In the rows, zero is written as 100.
Each row is a point on one shape in 12 dimensions made of curled strands that fork but never close a loop.
Mif: 106	95	87	59	90	94	100	93	115	77	71	106
fene: 96	110	99	106	71	113	117	60	127	110	100	102
lusib: 63	106	78	87	77	91	100	115	162	91	92	126
kode: 106	129	123	113	94	110	94	76	94	111	104	73
tuv: 90	64	116	100	93	98	109	97	67	101	91	85
Vima: 119	101	94	91	110	110	114	102	106	89	92	74
fufur: 59	107	75	89	72	91	99	123	166	92	98	126
Fir: 111	82	97	82	91	109	98	102	115	91	82	121
vuta: 109	135	131	120	109	106	82	88	82	112	110	65
Datan: 110	122	92	127	86	101	117	79	81	114	120	102
goton: 65	106	71	95	70	95	92	122	154	95	101	122
fuma: 120	70	102	101	106	108	91	104	107	98	87	127
luvit: 97	95	86	86	114	103	120	127	75	104	90	98
Razu: 90	83	104	85	90	79	97	110	96	92	88	112
susof: 96	90	92	87	108	93	118	125	80	100	88	103
lugiv: 99	125	92	120	99	103	94	107	106	87	102	71
piz: 92	82	104	100	134	96	107	96	88	119	137	150
labos: 103	123	121	118	111	101	94	107	81	118	104	73
novo: 75	91	105	96	139	88	117	93	88	115	154	157
Dobar: 93	73	92	116	95	117	100	98	95	101	99	116
pilek: 72	106	68	93	67	95	87	117	143	97	102	120
Fesi: 58	99	105	93	144	80	123	91	91	110	168	162
gupa: 115	78	100	92	98	110	95	104	111	95	85	124
Pugen: 111	131	128	121	105	107	88	93	90	105	109	69
vafeb: 100	95	90	68	94	96	93	98	106	83	77	103
buros: 90	83	105	85	90	78	98	110	96	92	89	113
gomu: 70	94	105	95	141	86	120	92	89	114	158	158
zeku: 93	75	91	114	97	115	102	101	94	102	99	114
neb: 95	80	123	104	101	96	102	96	77	104	88	79
voz: 94	113	73	93	91	121	105	109	87	84	103	86
dutok: 113	101	94	68	98	109	110	94	115	86	78	89
ropo: 97	113	107	106	74	114	117	60	123	111	100	94
nabet: 107	93	87	57	87	92	101	91	117	75	69	108
Dabo: 127	63	97	121	114	121	76	109	92	122	110	133
gibo: 90	83	105	85	90	77	99	111	96	93	89	113
Dos: 115	121	95	136	85	99	120	72	81	121	124	105
ninoz: 98	99	91	65	90	92	100	93	125	79	72	118
duv: 92	69	118	101	95	97	107	97	71	102	90	83
laz: 111	125	112	127	102	107	95	100	105	93	105	75
nim: 95	79	123	103	100	96	102	96	76	104	88	79
girod: 109	95	89	60	90	97	104	91	118	78	71	103
Zodo: 120	98	89	104	118	93	111	111	107	86	99	76
kido: 112	100	92	66	96	106	108	94	115	84	77	93
foli: 105	126	124	119	110	101	91	102	82	117	106	70
Difig: 61	107	77	88	75	91	100	118	164	92	95	126
vova: 100	99	133	107	111	97	93	96	83	110	90	71
lifor: 96	85	126	105	104	95	99	96	79	106	88	76
Voged: 71	106	68	94	67	95	88	118	145	97	102	121
did: 111	82	97	83	91	110	99	103	115	92	82	122
zadum: 122	65	99	117	119	116	80	106	92	123	114	135
Gitu: 119	100	93	95	111	105	113	104	106	87	93	74
magu: 110	83	96	80	90	109	99	102	115	90	80	121
Pez: 93	88	99	80	92	87	92	103	100	89	84	108
gobal: 75	116	64	89	63	89	78	113	124	105	97	101
subep: 98	110	105	108	115	101	105	122	77	115	100	83
pel: 116	121	95	138	85	98	121	71	81	123	125	106
Lafu: 98	93	130	106	109	96	96	96	81	108	89	73
mota: 106	94	88	58	87	91	102	91	119	74	69	109
refaf: 96	91	84	93	112	108	117	123	79	104	92	100
mal: 100	117	114	115	113	100	98	114	79	117	103	77
dason: 111	126	119	125	103	107	94	98	102	96	107	74
pata: 101	126	93	122	99	102	94	105	107	87	102	71
Mus: 83	105	90	77	90	91	99	97	142	86	78	127
pup: 109	96	90	61	91	98	105	92	117	78	72	101
rab: 116	104	96	77	103	116	113	97	111	90	84	78
tur: 110	125	113	127	102	107	95	100	106	93	105	75
mave: 96	84	125	104	103	95	100	96	79	106	88	77
tupor: 114	122	95	135	85	99	120	73	81	121	123	105
Tiz: 72	105	84	84	84	91	100	105	154	90	86	127
Melib: 114	122	94	134	85	99	120	74	81	120	124	104
Borur: 86	50	114	95	89	103	116	99	54	99	95	88
lali: 110	134	132	120	108	106	83	89	83	110	110	66
lipeb: 77	118	59	95	68	92	70	111	104	115	98	78
tiruf: 91	86	102	83	90	82	94	106	98	91	86	110
guvi: 110	135	131	120	110	106	82	88	82	111	110	64
Gab: 87	119	83	102	95	109	94	113	94	86	105	71
Rovek: 96	80	104	102	133	99	104	97	89	121	134	148
tufe: 109	133	129	117	105	107	85	84	86	112	109	67
memu: 110	130	127	121	105	108	90	95	91	104	108	70
vuda: 112	122	93	131	85	100	118	76	81	117	122	104
Kekap: 55	99	106	92	145	80	124	91	92	110	170	162
Demam: 111	125	115	126	102	107	95	100	105	94	106	74
salik: 100	66	98	126	83	136	93	81	106	82	102	126
Fafib: 83	110	56	104	71	99	61	104	82	120	104	65
Mupin: 76	91	105	96	139	88	117	93	88	115	152	157
Bonak: 111	129	126	122	105	108	90	95	93	102	108	71
gef: 119	66	99	116	120	115	82	105	92	122	116	136
naka: 98	94	91	71	94	95	92	99	104	85	78	103
kudob: 96	114	75	97	90	118	106	106	86	86	105	88
vip: 104	96	86	60	91	95	98	94	113	79	72	105
Palem: 121	68	102	104	107	108	91	105	106	98	87	128
teno: 106	92	88	59	86	92	101	92	118	75	70	109
tos: 126	104	85	120	136	90	110	126	109	93	114	72
Fimol: 104	115	136	110	116	101	87	93	83	113	98	66
mek: 96	90	92	87	108	92	118	126	80	100	88	104
Luto: 120	99	90	101	115	98	112	108	107	86	96	76
Lito: 92	83	103	87	95	76	109	119	91	96	90	112
gono: 128	61	95	118	113	119	79	109	94	117	105	133
Vago: 124	101	86	114	128	88	110	120	109	89	108	76
gubu: 128	62	97	120	114	120	77	109	93	120	109	133
vuki: 109	135	132	120	110	105	82	88	82	112	110	64
tegas: 120	98	89	104	119	93	111	111	107	86	99	76
Toz: 90	82	105	86	90	76	100	112	96	93	89	113
guga: 109	133	128	118	105	107	85	84	85	112	108	67

For each line, walk along the strands from its first point to the rest, and write how the paths branch: one pair of brackets for each fork, around the two groups it splits, the group holding the point that comes earlier in the line first. The first line is done for you.
Palem kode gobal gomu tur : (((kode tur) gobal) gomu)
laz gef Datan salik lifor : (((gef salik) lifor) Datan)
gono Mupin Fimol kido Melib : (Mupin ((Fimol Melib) kido))
Fir Demam Voged kode Rovek : (((Demam kode) Voged) Rovek)
Rovek fene rab Kekap laz : (((fene laz) rab) Kekap)
piz tur vova rab novo : (((tur vova) rab) novo)
Toz Datan zeku mave vafeb : (((Datan mave) zeku) vafeb)
vova fufur mave Gitu ropo : (((fufur Gitu) ropo) mave)
